Each row is where one point has got to under a steady rotation. How many ticks took it there?
The counts run from 0 to 586.
[  8   0   1  -8   4  18   0  -5  -9  13   0   1  11   7   9  19  -2   1
  17   7  -1  -6  -2  -7  15  16  -5 -20 -14  -2  30   7   1 -25 -20  -1
   8   2  -8   4  -4  11   7  16   5  -6  19  -7   6 -21  33 -11  -4 -25
  17   3  12 -25]	561
[ -2  16 -29  18   3  -7  20  -3 -17 -29  -2   0  14   6  -4   9   5  13
  -8  11  -6  -3  26  15  -1 -11   7  -5  23 -11 -17   7 -13  13  -4   5
 -15  13   8  -7  -6  -3 -10  -8  20  23  11  -8   0 -14  -2  -3  11  21
  20   4  31   4]	504
[-22 -11  14   5  29 -35  10  -2  21 -25   0  -1  10  -5 -13   0  15 -14
 -13  17  11  11  24 -17 -12  13   2 -16  10  -4  -5  -9   3   5   9  11
  -1  15   3  11  -8 -10 -14 -10  -2  10   4  -4  -9  -4   6  12  -6  24
 -14 -14  28  -8]	220
[  3  -5 -10  -4  -4  -9   5 -32 -15  -2   7   5  12 -20  34 -36 -17   3
   2   7   3   8  -1  -1  -4  -7   9  16 -16 -13 -13 -19   0   2   7  13
 -29   3   6  23 -14  -7  -6  -7  16  -7  19 -24   9  -7  -7  -6   0  -9
  -2   2   0  -2]	280
[ 16  -6   1  -9  10  18  11 -19 -10 -10 -12  11  -9 -20 -13  -3  -6 -12
  20   9  11 -14   2 -33  10  17  18 -25 -22  13   4   6 -15   8  -2  -2
 -12 -15   5   9  -7  -4  11   7 -11 -10  -9 -22 -12 -27  -7   8  -3  -5
 -16   1  15 -16]	244
[ -9   4   9  -9 -21 -13  28 -13  -6 -32  24   7   4   5 -22  12   7  -7
  15  26   7  -5  17  -9  12   9 -10  -4   8 -15 -14  22   0  14 -21   4
  13  16  -4 -15  -6   4  14   5  31   2   0 -11 -14 -16  19  11   8   6
   6 -10  14 -13]	470
[  2  -5 -13  14  21   9   4   0  -5 -14 -14   8  15  -9 -26  -1   8  15
  -2 -18   2  -4 -17   8 -16 -18  10 -11  -3  -4  12  -4  -8 -10   8  -8
   0   8 -18   5 -27   6 -11 -10 -20  -7  40  14  24   2  24  10  -1  -9
   6  19   2  -5]	90
[-27   5 -11  13   5  -6  28   2  -8   1   6  -7  17 -11  -3   6  11 -15
 -11 -12  -1   8  12  -3 -26   8  17   6   7 -12  -9 -14   4   9  -2  31
  16  -2  15 -17 -20 -11 -13   5   5   9  -3   3  -1  17  15  -4  -9  23
 -19 -18  20 -10]	543
[ -2 -17  -9   1  19 -18  -7  11   6 -14 -10  15  12  15  -4  14   3  -3
   3   0  12  17  -6 -29 -19  14  22 -12  -8 -10  24 -11   5   7   8  12
  16   2  10   6   4   6 -16 -14  -6 -14   5  -8   8  11  22  -7   1 -28
  10   1  20 -22]	64
[ -4  -8  -2   1   3  -7  21 -14 -14   5   1  23  10 -28  -1  21   8  -8
  -2  14  13 -12  10 -14 -10  17  12 -26 -19 -14 -10   1  -4  -2 -15  13
  -3  22  19   0 -33  -9  -4  11  14   8  -1 -14 -17   2  -7  -1   4  -5
  -3 -12  25 -22]	178
[-13 -12  13 -11   2  16  -2   4  -5   3  14 -12  10  -2   3 -29  11   0
  17  -1  -1   5   0  -6 -27  14  14  14 -28 -12  -3  -4  11   7  -6  11
  11  -7 -12 -26  13 -18  27 -17  12 -16   9  -4   5   7  29  -5 -10  22
 -17 -15  10 -13]	517
[  7  -6  12  -6  18  20 -24  -6 -10  -6 -13   6   2  -8 -17  14   3  -2
  30   6  -1  -6  -4 -11 -14   3   6   1 -30   7  19  13 -12  20  -2  10
  15  28 -17 -22  19 -14  11  -5  -2 -10 -13  10  -9   8  24 -14   3  -4
  13  -7  21 -20]	521
[ 23  -3 -26  -9   6  17  -1  -2 -18 -17 -26 -14   2  11 -14  -9 -17   6
   4   5  15   6 -14 -16   1  -9  -5  -7  -5  39  18   6 -14  18  -1   5
  27  14   0  14  11   2  18  -7  -7  -5   0 -16   4  17 -14 -18  -7  -8
  -1   7   3   6]	524
[ 10   1  -4  -3 -10   2   7 -10 -11 -38   4  -3  -5  20  13 -15 -30   1
  20  -1  -5  -4  15  -3  28  -6   6   3  10  -3   1  10   0   7 -13 -18
 -15 -21  16  14  -4  19   1  -2  11 -22  20  -7  13 -35   3   1  -5  -2
   4   4  -4 -24]	282
[ -9  -8  11  -5  -1  14   6   0 -14  -9 -11   2  -3   7 -16  22   3 -16
   3   6   8 -22  17  11 -11  -4   0  -6  11  -7  -9  11  11  22 -13  -5
  11  29  12 -31  -7 -13   8   3   0  -7  -8  20 -15   5   4 -11  13  12
  22 -25  33   4]	364
[  9   5 -18   0  -8  -8  21  -5  -4 -20  -3  -6  16   9 -16   9  10  10
 -21  14  15  -7  16  -3  -9   8   5 -13   1  -2   4 -11 -10  21  -3   7
  -7  23 -11   2  -5 -10  -5  -8   1  26   8 -24 -14  -3   7  -4  18  27
  17   1  28  31]	114
[ 18   7   3  -3  13  -9   6 -25 -15  14 -10  10  35  -2  13  19   7   2
   6  16   2  -2   3   7  15   6  -6  -2  -7 -19  -6   4   4   8  -4   4
 -36  23   3   6  -6  14 -43  -5   3   5  -4 -23  12 -15  15  -3  16   5
  27   0   3  -5]	212
[ -5   0   7   6  -1  14   5 -17  -6 -31   5  -1  13  10   1  -6  -9  18
  30   2 -11  21   7  -7  19 -11  20  28  18  -5  -3  -6  -8  17  -1  15
 -17   2 -15  -4  10  -2   9  -7   7  -7   1  10   1 -13  31   4  -4  14
   4  -5   6  -5]	54
[-14   9 -12  10  26  -6  -3  10 -17 -24 -13  -2   7 -28 -31   7   8   6
  12  -1 -14 -21  10  13 -10 -10 -11  -9   1   6 -18  28 -10  22  -5   5
  16  26 -13 -11  -7  -4  -5  -1   6  -2  -3  13  11  12   8   4  11  29
   5  -4  11 -17]	546
[-13  14  22 -10  -3 -16   2  -7   4 -33   0  -1  -6  28  -3   3 -11 -13
   9  -6   4 -11  21   6   0  -1  12  12  12 -13 -13  10  12  33   2  -3
 -20  12  15 -19  -7  15 -17 -11  -7  -5  -5  15  -2 -13  10 -10  12  26
  14  -8   6  -1]	576
[-10   9 -31  -2 -20  22  24  -8 -11  -2 -12  -5  -1 -16  20 -12  -4  16
  14  -9   0  -1  12  11  14  -8  -8  18  14   9  -6  14   2   8  -7  17
  13 -22 -15   0 -13  -2  15  11   3  19  21  -9  14  -9  -3   2  -9   9
  -6   6   0  28]	371
[ -5 -16  13   3   1   3  18 -18  13 -24  23  -3   1   7 -31  -2   8  -1
   2  -4   7  -4  -4  18 -15   4  -6  -1   2 -28  12  -9   8  -4  -3  18
  23  19  -2   7 -26   0   0  11  16 -16  19  11   2   1  20  19 -23   2
   2 -15  -2  -3]	85
[  6  -3 -14 -18   1  -2   9   6  -4  -1 -19   3 -20 -15 -14  19   5 -18
  18   7  16 -23  22 -20  -8   8 -10 -19  -5  13 -12  12   6  27 -14   3
  18  -3   7 -13  -4 -10   9   9  -4  18 -20 -12  -9 -12 -15  -4   6   5
  -2  -4  30   9]	431
[-37  -2  21  -2  10  -9   4 -12  12 -19  -2   8  12 -10   6 -26  24   4
  -1  13   1  13  17 -25 -10   3   7   3 -12   2  -6  -2   6   1  12   7
 -12   6 -28  -3  -3  -8  11  -6 -13  12  18  -4   2  -2  26  14   0  21
 -18   9  20  -4]	513
[ 17  -7  20   7   9  31 -11 -12  -2 -10   0  -3  15   3  -3  24 -11   8
  32  -1   0  -2  17  -9  32   2  -1  -5   7   6   8  20  -9  -1 -13  12
  -1  -4   1  -3  -4   3  -3   2  13  -5 -13  12   2 -30  21   6 -21  13
   3 -15   7 -11]	308
[-21  20  22 -10  18  -9  22 -13   8   9 -25  -8   6  -4   9  -4   7 -23
  -8 -10   7  -4  22   0   3   9  13  -5 -11   6  -5   7  19   0  15   5
  -7  -4  -8   4 -30  23 -19   9 -44  17   0  -2   3  -4  12  -6   9  15
  -3   1   1   7]	578
[-10 -19  31 -11  -5  14  -8   0   9 -20  15  -9  14   8  -7 -15   2  11
  19  -6   8  -6   5   1  15   0  -9   2  -2   0   2  18   3   9  -8  -3
   1   9   0 -17 -10   6  18 -21   9 -21  11  15   7   0  24   4 -18  25
 -12  -4 -14 -17]	126
[ -9  -1 -16   3  31  -9   8  -4  -2   7  -9  -3   8 -37  -7  -3  18  -6
  -7  22   1  -6  10  11 -30   7  -6  -8  -8  -6 -10  -4  13  -1  -2  27
  15  31   6  10   1 -20   3  11  13  16  -9 -12  -4   8  -9   1   5   8
   0 -34  26   6]	42
[  2  -8   1  -1   5   1  12 -15 -25 -10   0  21   5 -13 -18  30  -2 -14
   9  20   3 -16  13 -11  10   4   1 -21   2  -9 -14  19  -5  13 -18   6
  -1  19  20  -6 -17  -6   6   0  28  -6 -21   1 -15  -1  -3  -4  -2  -2
  -1 -16  20 -29]	177
[-21   3  18  -9  13 -15  -7  -7  17 -19  -6  10   4  15   8 -14  18  -3
  -7  39   7  16  26  -3 -12  -5   1   5  14  -8  -2   1  23   4   3  -3
  -3  25 -12   4  19   0  -4   2  -7  14  11  -9  -5 -18  10   5  11  -1
  23 -10  31  17]	8
[ -9  14 -20   4  26 -15   7   1 -24  20 -16  14  26 -16   8   3   7  -6
   6   0  -9  -5  -3   9 -20 -14  -1 -10 -17 -10 -13  11  10   6  -9   0
  -3  24  12 -10 -10  -1 -23 -15  -2  -1   8 -11   3  16  15 -18  19  -3
  22   6  24 -31]	0
[-18   8  10  -2  -1   2  41 -16   7   6   7  -2   3   4 -13   9  18  -9
   0 -11   0  -4   9 -13 -18  21  23   1 -24  -2   7 -15   9  11   0  18
  14  -3 -13  -7 -23  -2  -2  23 -12  15   6   0 -12  -1  34  -1   1   7
 -13  -5  23  -8]	153
[  9   9   6 -12  13  -4 -14 -11   1  -5 -17  -2   4  -4  28   6 -10  -1
  18 -15   8 -18  15 -18  24   0  -7 -12 -19  28  -7  18  -2   9  -9   1
  -4 -12   8   5  -8   9 -26 -11  -9  17   0  -6   7 -24  -4 -15  -7  21
 -18  14   0 -20]	350
[  2   1  -6 -14  -2  22  29 -22  -2   5  -6 -11  -7  -5  16 -26  -3   1
  11 -17  -5   8  -5  13  -4 -16  13  30   1  -2   4 -20   5   1   0  21
  -1 -15 -12   8 -22   3   1  10 -12   4  18   7  25 -27  13   7 -12  -1
 -10   6   0  29]	52
[ 16  -3 -20  -8  11   4  11  -9  -9 -24  -5 -16  -5   8 -31 -11  -6 -11
  -6  30  10   5   7  -1 -12  18   9  -4   3  -2   0 -15  -3  19  -9   0
   1   3  17   9  18 -10  23   0  11 -12 -23 -23  -2   2 -13  10   7   4
   2 -36  20   8]	109
[ -5 -16   1  -3 -14  10  11   0  -7 -10   6   4  15  -4   1  -5   4   5
  20   2   2   5   5 -42 -10  16  32  -2 -20   3   3  -7 -17  11  -2   5
  -9 -14   1 -21   5 -15  14 -25  11  -1  15 -17  -9   0  22  -3  -9  11
 -18   9  15 -22]	381
[ -3   8 -32  -3  10   2  -9  18   0 -15 -16 -26 -18 -13  -9 -12   7  -9
   7 -10   9 -19   8  11 -22  12 -17   0 -14  24  -6  12   9  26   2  13
  28  -5  -5   1   5  -8  14  -1  -6   8 -12 -14   8  -4 -13  -8   9  18
  -7  -4  17  15]	295
[-14   1 -44   7  -2   4  12  16  -7 -27  -9 -17   1   5   0 -19  -1  15
  11 -26   2   0   1   3  -8  -2   5  11  -2  17   5   7  -5  30  12  19
  31 -22  -6  -7  -4   3  16 -19   0   0  10  -5  17  12   4 -17   2  12
 -18   8 -11  12]	159
[ -1  -4   1 -10  33  12  -5  12   4   8 -11   1  -1  -5 -21  -4   9  -3
  41  -1  -1   3 -17  -8   3  -1 -13  -3 -11   9   5  12  11   3  -9   5
  36  -8 -16  -7  14   9   9   3  -9 -19  -2   4  26 -10  25  15 -16  -5
  -4  -3   4 -12]	197
[  1 -17   2 -24   3   3  13   3   2   3   6  -6 -11   4  -3  -1 -13 -13
  23 -24  10  -7 -17 -25   2   1  -5  -8 -23  17   0  -2   3  12 -18  10
  28 -16   8 -11 -11  11   7 -10   6 -17   6   1  17 -10  11  -9 -25  -7
 -23   7 -11 -33]	61
[  3  -8   0   1   5  18  -6  -8   5  -5 -17   0  19  10   0  -5  11  19
  -2   8  15   9   1  16   6  -1 -10  -1   0  -3  30   4   9  -7  17  -2
  -1  16 -19  25 -14  16  -1  -3 -24   7  24 -12  18  -3  20   9  10  -7
  31   7  -6  38]	302
